Some points, each followed by its number:
   12  -45   -2   -5   18  -47  -50  -12    2   -1    4    4 0
   26  -13   -5  -14  -15   28  -13  -22   12    7  -18  -11 1
   -7    2    7   22   10    9  -11   21  -11   22   45   31 2
   22  -27  -16    3  -14   10  -17  -24   13   15   -7  -18 3
  -50   39  -29    8   15  -16    8  -11   -9   35    5   15 4
   23  -39  -39  -46    3  -32  -34   -5   -5   40  -13    8 5
   10    2  -19  -47    0  -69  -17    9    5    0  -23  -12 6
   32   -4  -26  -35    1   -7  -47   -2    7   15  -20  -18 7
   14  -14   -3    3   15   -5  -34   26    4   40   36   24 8
  -54   23   21   28   33    7   32  -20  -17   -1   37   25 9
   19   -7   -1    0  -24   -3   -5   16   11   -1    5   -2 10
  -23   26  -16   15  -29    2   14    4   -8   25   16   25 11
   12   20   16  -14  -29   46   54   22   -6  -26  -21  -19 12
   25  -35    0    2  -24  -31  -26   11   12   -2   -3   17 13
   17   -6  -15  -12  -12  -40  -14    9    8   -9  -20   -8 14
  -31   17  -33    8   12  -25  -33  -16    8   54    9   26 15
    2  -31   58   44   29   22   16    2  -16  -80   -8   11 16
   27  -13  -18  -12  -16   -6  -34    6   14   15   -8   -6 17
New points follow, each followed by the numbers of its three nearest points above, nearest first.
   -8    5   52   32   26   31   31    7   -2  -53   10   15 16 9 12
    2   32   14   -6  -10   13   46    5    6  -16  -26  -21 12 10 1
  -14    6    3   17   21    7   -5   12  -21   28   55   33 2 8 11
    6  -13   37   22    9   21   24   -6    3  -46   -5   -2 16 10 12
   -4   -6   50   37   28   -8  -11    1   -7  -41   21   18 16 2 9
  -27   40  -10    9   -6   46   28   -7   -4    8    4  -11 11 12 4
   23  -43   -2   -8    9  -35  -51  -12    8  -11   -7   -9 0 13 17
   23  -38   -3  -14    6  -33  -38  -26   -1   -8   -1   -6 0 13 14
   -1  -26   58   45   30    2   16    9  -12  -73   -8   20 16 9 10
  -51   17    6   30   39   -7   15  -21  -12    0   45   32 9 4 2
   35  -23   -6   -8  -18  -11  -41    3   10    3  -12   -6 17 13 7
   -2   15    8   -4  -17   13   36    4    4  -24  -29  -25 12 10 1
    8   16   13  -11  -27   53   64   24  -17  -34  -11  -13 12 10 1
  -25   31  -20   21  -15   63   34   -9   -4   27    4    8 11 4 12
   32  -29  -36  -48  -36  -21  -61   -9   31   91   14   15 5 17 7
   14   -9    2   11  -16   -2   -9    7    8    1   10    7 10 13 17
